In the rows, zero is written as 128.
Each path below is one point turned by a fixed rotation once a step. After each direction that follows a path, write how fast that rotation turns it, in degrees a step (0 if it stays still).
Each turn is a multiple of 5 degrees from 10 to 175, or 0.
path 1
[130 127 127 105 115 121 128 144 115 139 124 125 119 121 116 129 122 118
 139 109]
[129 131 132  94 113 120 131 133 123 140 128 131 128 117 114 127 125 125
 131 123]
[141 131 124  99 118 117 124 140 125 139 124 129 123 133 119 128 115 130
 125 120]
[139 133 127 105 115 119 128 143 123 133 135 132 124 117 125 131 117 119
 123 110]
[137 140 134  98 116 116 138 137 132 139 129 129 131 119 128 126 122 126
 115 120]
[140 139 125 107 123 119 138 150 131 141 124 121 126 132 131 127 115 125
 118 113]
[131 138 129 110 119 124 141 150 126 138 127 119 124 117 131 129 125 117
 123 108]
[126 138 134 101 121 123 148 142 128 145 117 118 129 123 126 125 128 127
 124 120]
[129 132 124 109 124 125 139 150 123 142 112 114 121 132 121 129 122 124
 134 113]
[124 130 130 105 115 124 135 145 117 140 120 121 121 115 119 127 129 116
 137 113]
[126 129 134  96 116 120 134 136 122 142 118 122 128 127 115 128 126 130
 133 125]
[137 127 122 101 120 119 124 142 119 139 123 126 118 131 116 131 116 126
 134 115]
[132 132 128 100 111 118 128 137 119 136 133 130 124 115 118 130 124 118
 129 116]
[140 136 131  95 115 116 133 136 130 139 127 131 130 127 122 129 119 132
 122 122]
[144 136 122 106 121 117 130 149 127 138 132 127 120 127 127 131 114 121
 120 112]
[133 138 133 104 116 119 138 144 128 140 132 128 130 114 130 126 125 119
 118 113]
[133 140 131 102 123 120 144 144 133 143 120 118 129 129 129 127 121 128
 117 119]
[132 137 126 113 123 126 139 152 124 142 119 116 123 126 129 128 120 119
 128 109]
Directions:
[136 128 127 122 127 128 127 128 135 129 127 123 127 126 126 127 136 126
 130 123] -> 0
[128 123 127 123 125 127 120 124 123 127 129 132 126 128 120 129 127 129
 135 131] -> 35
path 2
[126 143 126 146 113 122 130 133 125 138 124 121 138 132 145 117 143 120
 131 122]
[131 147 129 136 121 116 123 136 131 139 121 117 133 142 139 129 131 110
 127 116]
[124 143 130 142 124 110 126 137 133 123 116 121 134 139 120 132 131 109
 126 117]
[120 135 130 149 120 114 137 137 123 119 115 129 141 133 128 119 133 113
 127 126]
[129 140 125 143 110 123 140 139 128 133 126 130 144 132 140 118 129 110
 127 129]
[130 146 122 139 112 122 128 139 138 139 131 127 132 132 134 127 138 109
 133 117]
[122 142 133 144 122 115 119 136 133 127 124 118 133 137 125 126 148 116
 132 114]
[121 139 136 144 123 113 129 132 122 124 116 115 138 141 136 120 133 117
 128 122]
[130 137 125 138 117 112 139 133 123 127 114 124 141 137 138 128 121 108
 126 124]
[129 145 118 144 115 121 139 142 131 129 121 133 135 130 122 131 132 108
 125 121]
[120 143 130 150 116 126 128 141 132 128 129 130 136 135 128 119 144 115
 126 122]
[124 139 138 143 117 120 122 135 132 130 128 118 140 139 143 115 134 113
 132 120]
[130 137 128 135 117 107 128 131 130 130 120 117 137 137 137 128 128 108
 137 114]
[125 142 119 144 120 111 136 133 121 129 113 122 134 133 127 133 138 113
 129 118]
[124 146 127 148 119 121 136 139 123 129 117 128 139 137 129 121 137 116
 117 128]
[128 144 132 143 114 125 130 144 137 130 129 130 142 139 136 118 125 109
 124 127]
[126 137 128 138 113 116 125 136 139 125 129 125 138 131 130 122 132 105
 139 115]
[122 135 127 144 118 112 133 129 124 129 119 118 135 131 132 123 147 117
 138 116]
Directions:
[125 126 137 128 131 126 121 128 133 121 129 127 129 132 126 125 124 126
 129 127] -> 80
[125 127 133 131 129 131 130 127 122 129 128 126 131 130 136 120 129 133
 125 133] -> 100
[129 128 129 125 131 124 123 124 125 132 127 119 125 131 132 130 133 130
 132 123] -> 65
[133 126 130 123 129 123 127 136 123 132 129 129 133 125 124 122 130 128
 127 124] -> 0
path 3
[122 135 136 125 117 132 129 123 122 131 120 138 103 137 123 127 132 139
 146 137]
[137 128 135 122 117 132 136 115 113 134 116 130 114 130 130 129 131 131
 139 152]
[136 138 137 138 117 134 120 120 121 142 117 136 110 139 128 130 133 126
 134 136]
[123 131 136 123 117 132 134 121 121 131 121 135 105 136 124 127 130 141
 147 138]
[139 130 135 126 117 131 135 114 113 138 116 131 116 130 130 129 130 127
 136 154]
[132 140 138 135 116 135 120 118 122 138 118 137 108 141 127 130 134 129
 137 134]
[124 129 135 122 118 131 138 121 119 131 121 134 106 134 125 128 128 140
 147 143]
[140 132 135 128 117 132 127 114 113 140 117 131 116 131 131 129 133 122
 137 150]
[128 142 136 134 116 134 125 120 122 136 117 141 104 142 128 130 133 135
 139 131]
[130 128 135 119 117 128 137 121 118 135 120 131 109 131 125 128 125 137
 146 147]
[140 134 135 131 118 136 122 116 115 140 116 132 114 133 129 131 135 121
 133 149]
[126 139 136 131 116 134 130 120 124 135 118 138 104 142 127 130 133 138
 142 132]
[133 127 133 119 114 130 138 121 115 138 120 131 110 132 124 126 125 134
 144 149]
[137 138 138 132 115 136 118 116 116 138 116 133 113 135 130 130 136 124
 132 146]
[127 137 136 130 116 132 134 121 123 133 117 136 105 140 127 129 130 140
 144 132]
[135 127 136 121 115 133 136 120 117 140 119 129 112 128 126 127 127 130
 142 151]
[133 138 135 135 118 135 119 114 116 136 117 134 110 138 129 134 136 125
 134 143]
[128 137 134 126 117 130 139 121 123 136 119 135 105 140 128 128 127 142
 146 133]
Directions:
[123 130 123 122 128 123 131 131 127 130 130 131 124 127 126 129 130 120
 121 127] -> 0
[129 125 127 125 132 129 126 123 123 121 128 125 131 125 128 128 134 126
 125 137] -> 125
[132 126 131 130 125 130 122 130 128 136 128 127 131 125 128 128 124 119
 125 131] -> 130
path 4
[127 110 136 122 130 146 136 143 128 129 122 120 142 140 132 126 113 127
 126 120]
[134 128 139 103 144 137 139 130 132 124 129 128 131 138 134 119 121 123
 124 109]
[127 121 130 122 138 133 130 148 134 146 125 121 131 129 142 120 119 129
 118 110]
[131 112 137 116 136 137 129 120 129 141 118 128 123 136 126 109 118 119
 125 114]
[141 131 129 119 130 129 124 131 127 140 127 124 139 134 141 106 108 133
 123 115]
[129 124 138 123 121 139 133 132 125 132 107 127 131 136 129 119 107 129
 111 114]
[124 129 133 106 135 144 123 127 130 132 128 128 142 143 130 120 106 133
 129 119]
[130 123 134 118 125 129 127 142 143 127 121 120 133 139 131 125 121 140
 118 102]
[122 128 132 111 140 140 123 121 136 141 121 127 119 135 133 124 117 127
 116 105]
[129 113 128 126 125 132 114 128 136 142 126 118 133 136 136 115 117 136
 130 109]
[138 128 135 121 120 134 125 111 126 128 117 126 126 138 139 116 113 127
 117 104]
[123 130 127 125 126 146 118 127 125 136 126 120 140 135 148 124 103 134
 123 120]
[128 115 139 120 121 145 131 123 133 116 121 120 137 146 133 129 119 128
 124 109]
[130 135 132 110 139 138 128 127 137 129 133 122 131 135 151 130 120 130
 124 108]
[122 107 132 128 132 141 129 134 136 139 120 115 125 136 143 128 122 124
 122 111]
[138 118 137 116 138 136 129 111 130 134 132 122 127 137 143 113 122 119
 131 111]
[140 122 133 133 125 134 128 136 126 140 124 118 135 130 155 116 113 128
 121 115]
[129 121 141 120 133 148 137 120 120 129 117 128 133 137 138 121 111 118
 122 122]
Directions:
[128 131 123 128 130 127 124 133 128 133 135 126 133 126 134 127 125 133
 132 131] -> 155
[122 119 128 128 130 135 125 126 127 131 128 128 129 130 123 128 126 126
 133 133] -> 125
[123 131 125 129 123 128 119 121 132 127 127 127 126 130 127 132 128 133
 128 123] -> 20
path 5
[126 111 130 131 117 144 122 127 129 130 118 116 134 132 118 112 124 110
 134 132]
[122 112 122 127 118 140 125 126 132 127 117 118 136 127 115 109 129 106
 131 132]
[125 113 114 127 116 131 130 119 128 125 121 122 141 126 117 110 128 106
 132 128]
[130 111 115 125 115 129 136 119 122 122 125 121 142 128 118 111 124 114
 134 127]
[134 112 117 127 114 131 134 118 120 127 127 114 141 133 122 108 122 122
 136 127]
[133 114 123 128 117 137 132 122 122 130 125 108 139 136 123 110 119 124
 137 131]
[128 117 124 130 117 144 127 126 124 134 120 108 135 139 123 110 121 120
 137 136]
[123 114 125 128 117 146 128 130 128 129 114 115 135 135 121 113 123 111
 136 135]
[125 116 126 128 115 143 127 124 129 128 115 124 139 130 116 113 127 106
 133 130]
[126 112 123 129 113 134 130 123 128 126 121 127 142 128 113 112 125 106
 133 124]
[131 110 120 128 111 128 132 118 125 125 126 123 140 127 115 107 126 114
 132 122]
[132 111 117 129 113 128 130 117 123 126 130 115 137 129 118 105 123 119
 134 129]
[131 112 115 130 120 134 130 121 124 125 127 105 138 133 124 106 122 120
 136 134]
[126 116 118 126 119 143 129 126 123 130 120 106 136 135 125 110 123 119
 137 139]
[125 118 119 126 120 145 132 128 125 127 115 115 141 136 121 112 123 112
 136 137]
[125 116 124 127 115 144 134 125 124 128 113 125 141 136 117 116 121 110
 134 130]
[128 113 127 126 109 137 132 124 122 130 118 126 140 134 114 114 123 111
 136 123]
[132 109 127 131 108 130 128 120 125 131 125 121 139 130 115 111 125 112
 134 121]
Directions:
[128 125 127 129 128 122 123 125 133 124 133 130 127 121 125 125 133 123
 125 125] -> 45
[130 127 131 131 129 131 121 129 131 131 132 118 123 129 131 125 129 131
 128 132] -> 55
[128 130 135 124 131 132 132 128 129 125 132 132 128 127 133 127 136 134
 127 128] -> 0
